One turning vector, and how many steps it has turned:
The counts run from 0 to 449.
[-11.8 -14.9 -11.3 -13.0 -15.7   4.0  35.0 -14.4 -27.3 -10.0   7.7  -4.9
  -8.3 -15.2  36.5 -10.9  11.0  41.4  12.2 -19.7  39.7 -29.5   6.9 -13.9
   9.4 -17.4 -19.3 -33.0 -27.6  17.4  -4.4  -5.0  -3.1  -2.5   3.0  31.1
  16.5   4.5  -3.4 -18.0  34.5  -3.0  20.8  12.2 -29.4 -11.4  48.4   4.2
 -30.8  25.7   3.7 -19.5 -20.1  -6.3   6.6 -16.0   3.5  45.5 -16.0  10.0
 -21.5   1.7  23.0 -33.5  12.5  23.8 -14.7  13.5  -9.8  -2.7 -30.6  -4.9
   7.1  -4.2 -20.1  -2.7  10.5   0.6] : 342
[-15.5   1.9 -20.7  -2.9  16.9 -15.6  32.8   6.3 -19.2 -22.5 -17.3  -7.4
 -12.9  -7.4  13.0  -4.0   5.5  37.9  27.9 -22.1  -1.0 -15.7  -9.6 -11.7
   6.7  -1.6 -10.7 -24.7 -25.4  19.4 -32.3  18.6  15.6  13.7  -2.7  35.6
  26.1   6.0 -24.5   4.0  32.5  -9.4  23.7 -14.5   5.0 -26.3  44.9   1.5
 -33.6  -9.5  -4.2  -1.6 -29.1  -3.2  10.7 -16.2  -4.2   9.3 -19.9  24.7
 -16.7 -14.5   8.9 -30.4  30.4  22.7   1.8 -31.1   9.6  -9.1 -27.6  12.4
   7.4  -5.4 -15.3  17.4 -46.5 -22.4] : 292
[  0.6 -24.0   0.3  13.7 -10.3  13.8  16.6  -0.2 -10.4 -26.3 -11.7   4.2
 -13.7  -5.5  20.5  -3.0   9.1  38.5  15.2 -27.3  16.7 -27.2  -2.1   0.8
  16.4 -15.8 -17.5 -44.6 -38.7  31.4 -10.6   1.1   8.3  16.6  -1.9  39.4
  18.7   4.0  -6.7   7.9  27.8 -14.8  20.5   6.3 -33.7  -3.2  34.8  20.3
 -40.5  21.5   9.3 -16.7 -26.4   0.3  -0.2   0.2  -3.0  41.3 -17.8  14.2
 -23.4 -16.3  19.0 -38.4  16.1  18.4 -16.9   9.3 -17.5   4.1 -29.6 -10.0
   7.2   8.3 -24.4   1.0 -20.9   3.0] : 1
[ -2.2  -5.2 -10.3  -4.2  -5.9   4.3  10.4  -0.9 -10.2   2.5   8.4 -11.2
 -12.4   1.4   5.1   6.9   7.5  36.8   8.5 -23.8  14.1 -12.5  -6.0   2.5
  14.6 -27.8  -7.7 -54.7 -40.7  43.7 -35.7   9.5   3.4  27.4   4.7  13.2
  25.7  11.1  19.8   3.2  30.1 -35.7  33.8  -3.5 -12.8 -26.4  27.7  -2.3
 -48.1  -6.7   1.7  -1.0 -24.1  12.4   3.8   3.5  -2.1  29.8 -21.9  18.0
 -19.5   4.1  20.1 -19.6  21.5  11.1   3.6  -1.3  -3.4  15.8 -39.1  -7.1
  12.5  10.1 -24.2  10.8 -32.0   6.7] : 130
[ -8.7  11.7 -25.7 -25.6   6.7   9.7  21.6 -14.9  -1.6 -13.7  14.0 -15.8
  -7.9 -15.9  17.8 -17.5  27.2  36.9  16.2  -7.0  13.9 -16.4   9.1 -35.5
   4.9  -7.6   0.1 -17.0 -11.8  13.8 -11.6  -2.9  19.3 -11.5  -4.7  23.5
   5.6   7.5  15.6 -12.8  16.6  14.9  32.4 -18.7 -19.5 -12.9  52.4  -3.5
 -32.8   1.2  17.2  -4.0 -30.9 -20.1  31.0  -3.6   9.0  35.2 -17.1  17.2
 -25.9  -4.2  17.4 -25.7  16.9  41.9  18.6 -16.4   5.6  19.9 -23.7 -26.4
   9.7  24.0 -29.3  13.6 -18.4  -6.1] : 77
[-18.7   5.4 -26.3 -25.9  14.3 -16.6  29.1  -4.6 -34.4   0.0   1.4 -19.1
 -18.4  -0.5  10.5 -10.4  12.2  26.5  12.8 -14.7  25.2  -6.8   7.4  -8.7
  12.8 -19.1 -13.6 -17.8 -12.1  11.5 -18.7   7.2  -3.3   2.9  29.7  18.7
  22.7  14.4   0.8 -10.2  44.6 -21.7  20.7   3.5 -14.0 -43.1  58.8  -6.5
 -32.0 -20.5  -6.6  -1.9 -18.6  -3.9  -3.2 -26.8  -5.6  29.0 -19.6  16.8
 -25.3   7.7  15.0 -22.7  24.4  25.0   3.1 -19.4  12.9 -19.9 -31.3  -7.3
  15.8  -3.2 -23.2  15.9 -16.8 -19.0] : 225
[-14.5 -14.1 -12.8 -17.2 -13.0   5.1  32.7 -15.6 -24.9 -12.0   5.0  -6.1
  -7.4 -12.9  34.7 -15.1  12.3  41.7  14.9 -18.1  34.9 -27.0   5.7 -22.0
   9.6 -11.4 -17.1 -31.9 -25.4  13.8  -4.1  -3.7  -0.7  -4.1   5.8  32.9
  17.3   5.9  -4.7 -16.6  32.8   1.4  18.2   3.3 -32.9 -10.5  54.2   3.3
 -30.1  24.7   2.5 -16.7 -19.3  -7.3  10.1 -10.5   6.2  45.9 -14.0   8.6
 -27.9   2.3  23.1 -36.6  12.7  25.9 -10.3  10.0 -12.9  -1.0 -28.6 -11.9
   7.7  -2.0 -25.7  -2.2   8.9   0.2] : 344
[ -2.7  11.9 -30.3 -17.9   5.9   4.1  20.5  -9.1 -11.0  -7.6  11.7 -13.7
 -15.2 -19.5  10.2  -3.2  27.2  24.1  11.3 -17.0  29.6 -11.2  17.5   3.2
   3.8 -32.6  -8.9 -20.2 -10.4  24.7 -12.2 -17.2  10.6   0.0   3.6   8.1
   1.5   7.2  28.4 -15.4  24.8 -15.5  39.8  22.5   0.2 -31.2  35.5   5.3
 -29.5 -16.4  17.2 -10.1 -38.7 -16.5   2.9 -31.3 -10.4  37.1 -26.4  22.0
  -4.2 -17.1  12.7  -7.5  15.5  41.6   2.1 -18.2  32.1   4.4 -28.9  -7.8
  19.9  23.3 -15.8  20.0 -25.8 -15.6] : 88
[  3.8 -17.2 -18.3   9.0  -0.1   4.9  22.5   1.4 -16.3 -10.8 -10.1  -7.0
 -14.1 -12.8  15.1  -0.5  10.0  25.0  19.1 -30.9  21.6 -11.0   2.2  18.9
  11.5 -26.7 -19.3 -47.3 -34.7  33.6 -17.8  -7.4   5.9  17.1  13.0  19.4
  20.3   8.4  -0.1   9.0  29.5 -37.3  21.2  26.1  -3.7 -31.7  29.6  11.5
 -39.5  -6.7  -2.1 -12.5 -34.0  -0.1 -10.1 -14.2 -16.5  35.8 -17.0  23.2
 -10.1 -17.7  16.4 -24.8  18.0  25.5 -21.0  -8.8   5.6  -8.1 -30.5   3.1
  16.6   6.9 -21.2   9.3 -33.0 -11.7] : 400
[  3.3 -15.1  -7.4   4.3  -5.4   8.2  18.3  -2.7  -5.6  -9.5   0.5  -8.0
  -9.8 -10.0  23.0  -7.6  10.9  39.9  17.4 -21.6   4.3 -20.4  -7.7 -16.8
  16.4 -13.8  -8.7 -49.4 -43.5  34.8 -21.9  15.3  11.3  12.4  -2.6  35.3
  24.8   9.6  -3.9  14.0  22.2 -12.3  21.9 -17.3 -23.0  -9.8  34.8   0.1
 -49.6  17.2   0.9 -11.5 -28.5   3.3  15.9  18.5   0.5  32.2 -10.7  19.6
 -25.8   0.5  23.5 -36.8  17.4  13.9  -1.8  -1.5 -23.1  15.0 -28.7 -15.1
   6.2   9.5 -29.6   1.8 -28.0   7.0] : 411
[ -0.6   3.0  -7.7   1.6  11.8 -25.0  17.6   0.1 -18.6 -16.2 -13.0  -3.1
 -28.5  -6.8   6.8  15.9   4.1  11.9  20.9 -22.4  10.2 -13.0  -0.4  -3.8
  12.0 -26.8 -18.1 -29.9 -36.7  32.3 -17.1  -6.9 -12.3  17.8   6.2  15.7
  13.7  24.3  13.6 -16.1  26.7 -19.8  38.1  13.0  16.5 -30.4  43.6   7.4
 -48.6  -1.3   9.7 -10.4 -30.2   7.5  -7.1 -19.5   1.1  18.8 -22.5  22.6
 -13.3 -23.9   9.2 -16.7  20.0  38.2   8.4 -11.6  11.9 -13.8 -21.4  20.4
  23.4   8.5 -12.3  26.3 -31.2 -15.6] : 156
[  1.6 -23.8  -0.3  14.0 -10.3  13.4  18.7   1.3 -10.7 -24.2  -9.2   3.2
 -13.8  -6.6  23.3  -4.2   9.8  36.5  13.8 -28.7  19.0 -28.3  -1.7   5.1
  17.4 -18.6 -17.4 -43.9 -39.2  33.0 -10.4   1.9   7.7  15.0  -1.8  39.1
  18.3   3.2  -6.2  10.1  28.4 -18.1  19.7  10.7 -32.9  -2.5  32.1  19.6
 -40.8  21.9   8.5 -16.7 -27.9  -0.7  -1.6  -1.1  -5.6  40.8 -18.0  15.6
 -21.8 -16.9  19.7 -36.2  16.3  18.0 -19.0  10.4 -14.9   2.4 -29.9 -10.1
   7.0   7.0 -22.0  -0.5 -20.2   2.9] : 0
[  2.9 -15.7 -19.7   8.7   3.2   5.1  22.4   2.6 -16.6 -12.4 -12.2  -7.4
 -15.6 -13.1  14.3  -1.0  13.2  22.8  19.8 -29.6  19.9 -10.0   3.3  18.3
  11.0 -27.8 -18.2 -42.7 -32.0  32.6 -16.7  -8.9   7.5  15.2  13.7  19.2
  18.1   8.1  -1.5   9.7  29.8 -36.2  20.8  27.9  -2.9 -31.6  30.5  12.5
 -39.2  -8.7  -2.0 -12.5 -35.2  -2.4 -10.1 -16.5 -18.1  35.4 -17.6  24.3
  -9.8 -21.0  14.6 -24.5  17.7  27.9 -20.8 -12.8   8.8  -9.1 -29.5   3.6
  18.2   8.7 -21.4  11.0 -35.3 -13.6] : 399
[-17.2  20.7 -18.2 -29.7  -3.1 -16.5  30.6  -6.4 -23.3  10.4  32.2 -16.6
 -15.3  -8.5  23.9   0.2  14.0  39.7   3.2 -14.3  23.1 -24.0   3.5 -15.8
   6.0 -28.9  -8.4 -22.5 -23.1  30.9 -31.8  23.0   1.0   4.2 -12.6  16.0
  17.3   4.9  14.9 -20.9  36.2  -5.0  49.5 -10.8  -0.8 -28.0  34.9 -18.1
 -38.3   0.3  11.1  -6.9 -22.9   2.0  14.8 -20.2   1.9  19.6 -24.2  19.0
 -10.6  14.5  19.1 -12.1  24.4  12.4  17.9  -7.1  12.8  11.6 -38.9   3.5
   7.7  -2.1  -7.5  13.3 -12.1  -0.3] : 198
[  3.5  -4.7 -13.6  -8.3  -8.5 -15.9  23.5 -13.9 -21.7   3.4  10.0  -6.8
 -18.7 -24.1  24.8  13.1   4.9  28.1  18.2 -19.7  16.6 -16.1   0.8 -15.4
   7.2 -32.2 -16.5 -44.9 -48.4  40.6 -25.8   5.4  -8.8  15.6  -8.9  16.9
  16.2  15.7  15.1 -18.2  20.3 -11.2  43.2  -0.6  14.9 -25.8  25.8  -6.1
 -51.5  18.4   6.7 -24.1 -35.4   9.3   5.9  -4.3   1.4  23.5 -16.7  22.3
  -4.4  -3.4  20.6 -12.8  13.6  18.0   4.8  -3.2  -1.2   6.6 -32.0  18.5
  20.8   2.3 -12.6  11.4 -18.4   4.3] : 438
[ -5.3 -14.8 -11.2  -1.8   5.3   5.8  13.4  -8.9  -5.7 -31.3 -26.5   0.3
  -9.6  -5.7   4.9  -2.7   7.0  42.3  31.4 -18.5  -0.1 -14.5  -8.4 -27.7
  10.8   4.0  -8.8 -38.7 -35.1  18.7 -22.1   1.8  13.7  19.5   1.7  38.8
  20.4  12.5  -5.1   0.1  18.3   1.7  19.5 -24.8 -21.6  -8.7  48.1  14.1
 -37.9   9.1   3.6  -7.3 -26.8  -4.5  16.0   9.6   9.5  27.2 -18.5  14.1
 -32.1 -17.7  14.1 -36.6  18.3  28.3   5.6 -16.9 -11.0   6.8 -23.5 -11.5
  14.0  13.4 -32.5  11.1 -37.9  -4.9] : 9
[-15.1  -4.8   4.5  -0.6 -18.5   5.1  23.9  -5.8 -11.9 -24.9   3.3   6.2
  -9.3  -7.8  23.2   7.6   6.2  50.0  12.4 -27.3  23.6 -40.7  -3.4  -7.8
   4.2 -15.2 -16.5 -35.3 -36.5  35.1 -22.9   5.2   6.2  18.9 -31.3  35.0
  11.7  -3.5   3.5 -19.2  29.4   2.1  42.3   0.5 -17.7   4.9  29.6  13.0
 -30.9  27.9  20.4 -14.6 -24.0   1.3  10.3 -16.8   8.6  29.7 -30.1  11.6
 -12.4 -15.7  17.9 -25.1  19.7  15.1  -0.7  11.6   0.5  16.2 -33.9   9.0
   3.9   0.9  -5.1   5.8 -13.1   5.6] : 307
[ -5.0  -2.9 -14.5   3.2   5.0   8.7  12.4   6.8  -5.4 -11.0  -5.2 -11.3
 -11.1   4.9  -1.6   2.9  10.7  27.3  14.7 -28.3  17.6  -8.8  -4.4  15.0
   9.9 -21.5  -9.6 -49.7 -29.7  34.8 -28.8 -11.8   7.6  23.8  11.6   8.6
  22.1  12.2  17.0   3.2  33.3 -40.0  27.1  18.0  -6.1 -31.1  39.1   5.6
 -37.6 -22.6   1.6   7.9 -25.6   2.9  -0.8 -13.3  -5.8  33.5 -24.9  19.6
 -19.2 -14.2  13.6 -22.7  23.9  31.1  -4.0 -10.0  12.9   4.6 -30.7  -3.7
  12.9  16.2 -25.2  20.2 -38.1 -11.3] : 124
[-13.3  -7.3   3.6  -9.3 -15.9   0.9  20.4 -13.1 -14.3 -28.7  -1.6   8.4
 -11.7  -8.8  19.1   8.5   5.9  49.3  15.6 -22.0  22.2 -37.3  -1.2 -20.9
   5.5 -11.6 -15.7 -31.3 -36.6  28.7 -19.1   1.5   2.9  17.0 -25.0  36.2
  10.5   3.3   8.5 -26.9  24.1  12.7  42.1  -8.6 -22.8   5.3  36.3  14.8
 -32.8  32.8  20.7 -16.9 -23.3  -0.4  12.5 -11.8  14.9  31.2 -30.0   7.6
 -19.1 -15.7  18.3 -24.3  16.2  19.6   5.2   9.7  -3.7  15.4 -31.7   3.3
   9.9   4.5 -10.9   6.4 -10.0   7.5] : 310
[ -4.7   7.5 -28.6  -5.5  18.1 -13.6  41.2  -3.0 -14.3 -20.6  -3.8 -14.6
 -15.4 -26.7  32.6 -14.5  16.8  22.4  30.1 -15.0   7.9 -15.9   3.0 -24.1
   3.5  -7.9  -9.8 -15.6 -19.3  11.6  -8.8  -3.3  11.7 -14.3  -3.5  29.3
  10.5  12.7 -13.5  -7.4  18.7   7.3  24.2   3.0  16.5 -24.3  54.8  -3.6
 -35.2   2.0   3.4 -12.5 -38.8 -19.2  20.7 -17.9  -1.6  19.2  -9.6  28.5
 -13.8 -19.2  11.6 -32.1  19.4  51.0   3.9 -27.0  11.1  -9.6 -13.8   8.7
  11.1   5.9 -19.5  18.5 -27.2 -26.7] : 49
[  6.7 -12.9 -18.1 -22.5 -12.5  10.4  10.5 -24.5 -20.1  -3.5   6.6  -4.5
 -15.2 -17.7  15.6  -2.5  21.0  40.5   7.4 -11.4  23.9 -14.0  17.3 -18.8
  16.0 -29.0 -12.8 -30.2 -27.3  28.4 -10.3   7.0   4.9   9.3  11.8  30.0
   9.4   7.1  21.3  -7.0  21.9  -3.8  32.2 -12.3 -39.7 -14.4  28.9   8.6
 -43.9  16.5  14.7 -29.0 -30.1  -5.2   3.1   2.9  -3.3  45.9 -19.4  12.7
 -20.2   1.3  23.3 -16.5   8.1   9.6  -0.9  -2.3  -8.4  11.3 -38.6 -29.3
  23.7  17.5 -27.4  -1.1 -13.3  13.6] : 377
[ -7.7 -13.1  -3.9  -0.9  12.0 -16.5  16.0  -3.3 -21.6 -34.2 -33.3   4.6
 -22.3  -0.8   8.8   0.5   0.5  29.5  27.4 -19.5   2.8 -18.2  -3.4 -23.9
  17.0  -1.4 -16.7 -22.5 -31.9  14.1 -11.5   6.5  -1.7  15.1  13.2  42.6
  20.5  17.6 -13.5  -5.4  28.4   0.4  17.3 -14.2 -21.2 -14.3  58.5  17.3
 -41.1  12.1   2.8 -11.9 -22.4   0.7   1.4  -4.9   7.5  24.7 -19.3  15.1
 -33.9 -20.9  11.7 -37.2  19.4  29.8   3.6 -13.6 -10.8 -17.0 -20.6  -1.3
  17.6   1.4 -24.0  13.4 -29.5 -13.3] : 284
[  1.0   3.1  -7.8   4.2  13.7 -24.2  14.8   0.9 -17.2 -20.4 -13.7  -0.9
 -28.7  -6.8   5.8  16.2   4.6  10.3  19.2 -23.2   9.2 -13.1   0.8  -4.1
  11.2 -25.9 -17.6 -27.0 -34.4  30.6 -15.9  -8.3  -9.8  16.5   5.1  16.8
  11.2  24.1  14.4 -15.8  25.5 -17.9  38.9  14.3  15.7 -28.6  45.0  11.7
 -47.9  -1.2  11.1 -10.7 -31.4   5.3  -6.4 -19.2   1.3  19.8 -24.4  22.6
 -14.3 -27.9   8.3 -16.2  19.4  40.9   9.0 -13.7  12.5 -14.0 -19.7  18.0
  22.3  10.8 -13.7  28.5 -32.4 -16.8] : 155
[-17.5  13.2   1.0   7.2   9.7  -3.7  24.8  11.3   4.0 -36.7  -0.3  -3.7
 -15.1   6.4  21.0  -6.8  12.6  28.3  16.3 -21.9  11.6 -36.2  -7.8 -14.3
   8.0  -5.4  -7.0 -20.8 -20.0  18.3  -9.2  -8.6   7.9  -2.5 -21.2  30.4
   8.6  11.0   2.7 -13.7  29.5   5.3  33.2   4.9 -11.2   0.2  64.0   8.1
 -32.1  10.8  21.2   9.6 -21.3  -6.9  22.1 -20.1  17.2  26.2 -22.5  16.5
 -30.5 -22.6  10.7 -39.8  26.4  54.0  13.2   2.5   4.5   5.8 -13.1   0.2
  -3.1  12.4 -14.8  22.7 -14.4 -16.2] : 180
[  1.7 -19.7  -8.9   3.5  -9.0   7.9  19.6  -3.7 -11.8  -4.6  -0.8  -9.2
  -9.5  -9.7  22.6  -3.5   8.1  38.0  16.9 -24.8  11.8 -17.6  -7.1  -5.8
  16.0 -19.2 -13.4 -55.9 -47.4  36.8 -24.2  11.4   5.8  16.2   3.8  29.2
  27.6   8.8  -2.1  11.4  25.7 -24.5  19.6  -5.8 -19.3 -17.3  30.9   2.2
 -48.9  12.9  -2.2 -12.7 -27.5   7.1   6.1  12.8  -3.0  34.6 -11.1  18.4
 -22.7   1.1  24.7 -34.2  16.7  11.4  -9.5   2.2 -20.4   9.9 -32.7  -7.2
   9.1   4.9 -28.0   1.9 -24.9   6.3] : 408
[  4.7   1.0  -4.4   2.9   1.5 -11.8  19.4   8.6 -22.5 -11.7   7.6   2.1
 -28.1 -10.5  24.3   1.9  19.0  27.0  -1.8 -21.1  11.7 -27.8  12.5  12.9
  20.0 -38.9 -19.1 -13.5 -26.2  41.4 -13.8  32.4   8.4  10.8  -8.7  40.3
   9.4  -1.2  -0.7  12.5  35.4 -16.9  41.5   6.0 -23.0 -12.0  17.3  13.1
 -47.4  12.3  23.6 -25.3 -34.7   0.1 -10.2 -18.5 -21.1  26.2 -23.8  25.9
  -4.2 -12.7  14.2 -16.5  21.2   3.4  -8.0  -5.1   6.0  -3.8 -35.9  -4.7
  11.2   4.1  -4.4   5.4 -32.5  -3.4] : 269
